(in the rows, 128 means zero)
Each path is a new rotation, seen through one point. The rows after it are directions, each followed by how far the rotation turns it, in deg/step (0 if it stays put).
Each turn is a multiple of 5 degrees from 10 to 175, or 0.
Each row of a path follows its step; steps can be skipped.
Path 1:
step 0: [129 125 134 130 121 124 126 115 124 134 137 122 135 125 137 133 127 116
 122 120 123 132 127 123 138 130 126 117 124 144 125 131 134 123 133]
step 2: [133 131 135 140 137 126 131 144 124 134 127 120 123 132 125 133 130 131
 109 125 131 127 139 125 127 136 135 127 128 129 133 132 120 130 125]
step 3: [142 134 124 124 127 130 135 133 129 117 129 116 132 112 127 130 135 119
 131 131 128 123 125 123 137 123 127 123 122 124 122 128 130 133 114]
step 4: [129 143 133 128 128 129 126 122 143 130 130 135 129 126 138 128 126 122
 125 120 127 122 128 131 120 121 116 137 127 128 131 127 113 139 128]
step 5: [125 133 119 125 138 130 120 119 125 123 116 128 133 125 126 129 123 133
 117 130 124 118 144 127 129 119 133 126 129 139 132 119 135 126 130]
step 7: [126 120 141 130 119 122 120 122 125 125 134 138 131 118 131 122 137 130
 115 143 136 127 131 127 123 132 123 133 131 128 127 133 128 132 122]
step 8: [129 129 131 129 136 127 129 115 120 130 142 126 126 132 130 121 135 126
 135 116 128 119 129 129 137 133 124 122 125 145 127 133 134 122 124]
step 9: [122 124 116 123 124 118 129 131 131 139 122 121 123 129 140 134 140 114
 126 126 126 127 129 127 123 133 134 131 132 133 126 137 131 136 139]
step 10: [135 129 143 132 123 135 125 145 125 128 133 125 123 125 137 141 125 127
 116 128 123 124 133 127 136 130 136 126 133 132 133 126 125 120 132]
[124 130 131 127 132 127 125 129 127 127 130 132 123 126 128 127 127 131
 129 129 127 126 129 132 128 127 126 130 128 130 127 129 123 125 127]
115
[131 127 130 131 128 133 129 127 125 125 126 128 125 128 127 130 130 129
 126 130 126 133 129 129 124 128 132 129 126 128 126 126 127 126 132]
80
[131 127 131 127 132 129 127 125 127 129 127 130 129 126 128 126 127 121
 132 128 132 128 129 129 126 128 128 126 124 129 127 130 126 129 128]
85
Path 2:
step 0: [127 128 123 120 121 121 118 140 125 122 137 118 118 119 124 136 132 130
 128 123 125 124 124 127 131 122 134 129 127 125 134 129 134 127 133]
step 1: [126 130 125 122 127 121 121 124 122 134 145 123 133 130 128 125 132 131
 130 122 129 134 125 118 136 127 129 134 123 131 120 131 136 120 138]
step 2: [135 124 120 130 126 118 131 124 127 122 139 133 128 126 117 128 127 130
 128 119 125 125 114 129 136 123 123 122 130 124 128 132 123 120 135]
step 3: [130 120 121 125 121 116 124 128 121 126 137 134 127 120 129 133 133 137
 131 128 128 120 128 127 130 113 137 131 130 124 132 129 138 129 127]
step 4: [126 126 123 125 126 113 118 121 128 136 141 127 127 132 121 131 131 130
 119 132 127 136 125 119 136 132 131 129 131 130 132 126 135 123 128]
step 7: [128 130 119 122 128 114 120 129 127 129 142 123 123 122 120 130 132 126
 121 122 124 126 132 129 131 137 133 133 122 136 131 127 130 127 120]
step 8: [136 119 126 128 132 122 127 128 119 127 138 127 130 120 121 128 123 116
 131 126 120 139 125 121 131 127 127 130 120 133 124 134 136 130 135]
step 9: [136 124 118 122 136 120 134 145 126 125 134 133 123 125 123 123 133 127
 126 121 131 124 120 123 135 125 127 130 125 123 134 127 134 125 132]
step 11: [142 120 127 123 122 111 128 125 127 130 133 127 122 126 118 131 124 123
 123 131 121 137 121 126 126 126 121 122 127 130 129 128 134 133 133]
[127 129 127 128 124 126 124 128 125 128 129 128 124 126 128 125 125 129
 127 128 128 128 132 130 124 128 129 123 131 130 131 129 130 131 125]
100
[123 128 124 127 129 127 126 126 132 135 130 126 128 129 130 127 129 127
 128 126 131 131 129 131 128 128 127 129 126 128 126 129 127 126 125]
120
Path 3:
step 0: [128 131 131 122 122 128 140 126 135 130 125 134 143 122 124 124 125 124
 118 125 120 140 142 132 143 133 126 131 133 126 128 131 125 138 138]
step 1: [121 132 119 129 122 125 136 128 115 139 124 128 133 125 122 117 137 122
 121 131 125 134 132 116 136 137 143 125 129 128 126 115 127 126 127]
step 2: [127 113 117 139 129 123 135 130 128 135 116 127 141 128 129 116 127 131
 118 131 137 122 125 132 126 125 133 120 137 136 126 126 140 127 132]
step 3: [126 128 128 116 132 119 139 134 137 133 135 128 134 113 129 120 131 121
 121 130 127 136 136 138 124 117 133 129 127 135 127 136 140 122 136]
step 5: [122 121 117 131 119 122 140 130 126 128 129 139 138 120 134 134 129 134
 131 131 127 114 131 126 137 122 123 126 134 140 134 113 135 133 128]
step 7: [123 128 125 117 124 116 135 120 131 139 124 135 136 128 132 129 118 128
 115 133 121 136 131 125 126 140 140 118 128 125 130 125 126 123 115]
step 8: [125 121 119 132 140 124 134 128 127 127 117 141 142 115 116 120 129 130
 120 132 121 130 127 129 137 134 122 129 141 132 129 124 128 126 123]
step 10: [123 117 123 123 120 129 136 124 137 138 130 117 135 118 125 130 126 123
 124 132 133 121 135 123 114 131 137 117 137 133 121 135 132 130 121]
step 11: [126 123 121 111 119 119 137 127 134 126 124 131 137 113 123 132 123 127
 119 123 123 125 123 123 132 119 120 135 134 125 121 125 138 129 134]
[128 125 128 124 127 129 127 129 128 125 127 125 127 127 128 126 131 128
 128 132 129 127 128 125 125 125 129 130 128 128 125 127 134 127 134]
45
[132 131 125 126 128 128 130 133 131 127 129 128 132 133 128 128 127 127
 127 129 130 126 125 127 127 128 131 130 127 130 127 132 130 130 124]
95
[128 126 126 133 126 128 127 128 127 131 131 132 130 130 127 128 129 128
 134 127 129 127 127 125 126 129 131 129 130 129 128 129 127 125 133]
95
[131 130 127 130 127 129 129 133 125 126 127 130 125 129 127 126 131 127
 130 131 127 126 133 126 131 128 126 128 132 126 128 124 129 130 125]
95
